One vector is turned by the same rotation once a step. Each row is the vector after some number of steps, and that number follows the row.
The counts run from 0 to 229.
[132 130 104 139 156 160  86  76 127 154 101 129 142 102 125 168  87 150
 169 153 152 130 139 144 107 155 175 133  93 169 126 147 145 126 158] : 123
[101 158 142 146 105 117 104 160 121 123 102 120 171 138 141 162 136 120
  83 152  95 109 185 151 172  99 168 134 169 140 138 145 153 133 148] : 24
[135 144 137 132 101 126 153 125 115 144 126 144 113 132  87 197 156 106
 107 147  95 173 175 144 123 162 157 125 151 161 171 114 169 117 149] : 155
[156 135 140 122 109 121 140  95 122 122 202 172 164 141 161 100 116 104
 152 174 116 128 113 154 117 158 120 153 114 160 118 139 163 173 137] : 97
[110 132 135 141 147 159 132 104 122 110 122 103 126 108  99  53 109 137
 147 142 129  67  77  95 140  90 120 102 157 106 154 138 119 143 121] : 66
[130  95 158 139  93 152 103 126 110  97 141 132 133  69 132 117  82 128
 148 138 161 171 158 149 107  94 108 133 112 125 166 148 118  99 172] : 182
[124  90 161 132  71 124 129 132 119 106 149 138 124  96 145 118  92 115
 141 140 154 194 124  88 101  96  90 134 100 110 147 109  78 129 150] : 46
[120 133 114  76 146 164 184 139 100 131 155 109 135 114 106 104 118 118
  85 113 122 128 119 126 109 144 145 128  66 155 174 142 143  79 101] : 207
[101 141 115 115 153 140 190 134 121 123 151 103 105 138 116  97 146 100
 127 121 113 129  60 107 139 122 138  82 132  75 149 155  92 115  90] : 204
[125 125 108  78 154 157 198 137 103 133 156 115 112 121 111 105 129 117
 101 104 114 141 104 105 108 144 139 106  83 126 170 122 130  86  92] : 206
[107 134 150 133 154 144 143 131 115 117 140  95 125 115 113  69  93  97
 113 125 115  73  81 145 152 122 133 116 146 100 154 189 103 111 105] : 202
[122 148 106 111 142 147 179 141 105 127 160 151 144 131 118 116 180 126
 125 145 119 144 156 133 106 166 156 131  86 169 141 109 205 114 108] : 88
[100 106 126 132 105 161 152 102 114 114  88 131 108  85 112 128 161 122
 158 137 168 195 123  97  84 114 128  81 124 107 144 114 114  98 129] : 53
[135 133  91 142 182 139 108  90 152 151 104 117  85 140 115 166 121 123
 155 133 106  89  76 118 139 141 147  96 170  79 132 140 103 141 132] : 0
[133 108 100 133 172 139  99 113 123 133  98 147  75 124 133 172 158 144
 186 123 154 156 116 115  98 172 148 105 115  94 102  98 140  98 114] : 120
[126 152 132 132  89 135 157 108 127 145 136 147 153 132  91 194 127 114
 112 168 103 158 173 137 126 144 157 134 145 184 173 116 149 138 168] : 156
[132 141 110 119 136 108 140 148 146 115 132 149 162 156 172 101 205 127
 135 156 123 100 136 122 145 127 144 108 151 107  83 114 176 168 101] : 93
[123 125 143 100 165 126 155 171 125 124 125  66 149 124 128  79 144 141
  75  92 134  79 131 124 156 110 139 120 100 132 124 163 138 119  84] : 75
[110 153 122 139 142 126 118 179 116 135 163 132 105 160 112 153  85 154
 107 137  78 109 119  72 161  90 146 161 108 115 172  99  96 110 155] : 14
[121 151 135 106 126 122 117 139 126 132 104 131 184 149 161 100 155  90
 101 141 129  66 132 141 122 143 148 157 143 162  94 136 199 155  91] : 227
[144 133 146 130 150 111 114 158 137 127 126 147 115 158 145 110 179  71
 146 115 131  68  95 128 112 167 112 172 150 121  94 113 170 147 106] : 101
[128 126 134 124 137  84 152 152 142 139 145  99 114 161 138 182 143 165
 100 130  92 175 141 107 183 120 163  93 124  95 117 121  84 132 127] : 145
[118 126 144 123  66 135 134 125 147 134 102 121 178 127 139 143  98  83
 101 138 149 123 123  84 106  85 116 152 116 160 143 121  97 172 162] : 39
[136  91 130 120 131  97 109 129 145 123 143 150 122 139 192 151 136 131
 171 122 158 193 113 122 110 145 122 125  78  91  74 118  91 142 119] : 112
[124 152 117 108 130 141 125 144 117 127 118 144 187 145 150 104 154 112
 110 143 125  66 140 108 113 136 136 163 117 171 120 103 206 155 105] : 226
[144 111 107 130 162 154  94  84 116 151 105 134 114  97 124 176 106 149
 161 138 151 154 145 152  92 175 161 130  99 158 129 126 163 106 144] : 122
[146 132 104 118 151 148 122  92 143 166 127  93 154 131 122 178  57 141
 102 127 111  92 115 130 142 123 163 133  97 158 153 153  94 145 158] : 5
[ 72 170 150 165 146 124 154 173 108 118 154 124 128 147 112  84 175 106
 143 152 116 114 108 154 154 132 165 129 127 114 127 182 142 108 112] : 84
[144 142 133 136 112 117 124 112 129 116 195 173 165 143 152  93 115 105
 163 176 122 103  99 118 123 137 119 162 118 152 114 122 144 182 144] : 98
[153  92 128 113 138 114 104 134 129 120 158 162 114 125 188 140 116 151
 171 118 150 183 127 104 102 150 120 141  63 102  86  92 116 122 133] : 113
[133 136 141 120 109 101 133 113 142 132 130 136 175 152 191 117 163  82
 128 149 127 123 106 150 136 147 143 118 157 119  74 147 137 181  86] : 229
[119 111  79 127 130 187 147  82 130 112 106 113 159  76 113 106 109 138
 144 152 154 112 125  92  98  88 123  92 120 138 169 124 142 131 155] : 191
[137 111 102 109 161 170 121 114 121 111  83  91 157  84 129  93 127 145
 107 117 148  60 139 118 122  90 121 103 152 119 147 140 161 123 125] : 193
[168 104 143  96 157 103 138 137 123 145 153 104  97 142 149 172  95 133
  80  96  78 144 149 142 166 154 151 111 131 100 141 141 106 107 109] : 10
[167 105 117 118 184 126  84 105 137 136  80 102 112 129 156 155 133 175
 135 115 123  98 142 125 147 136 146  91 161  98  90 123 148 143 112] : 127
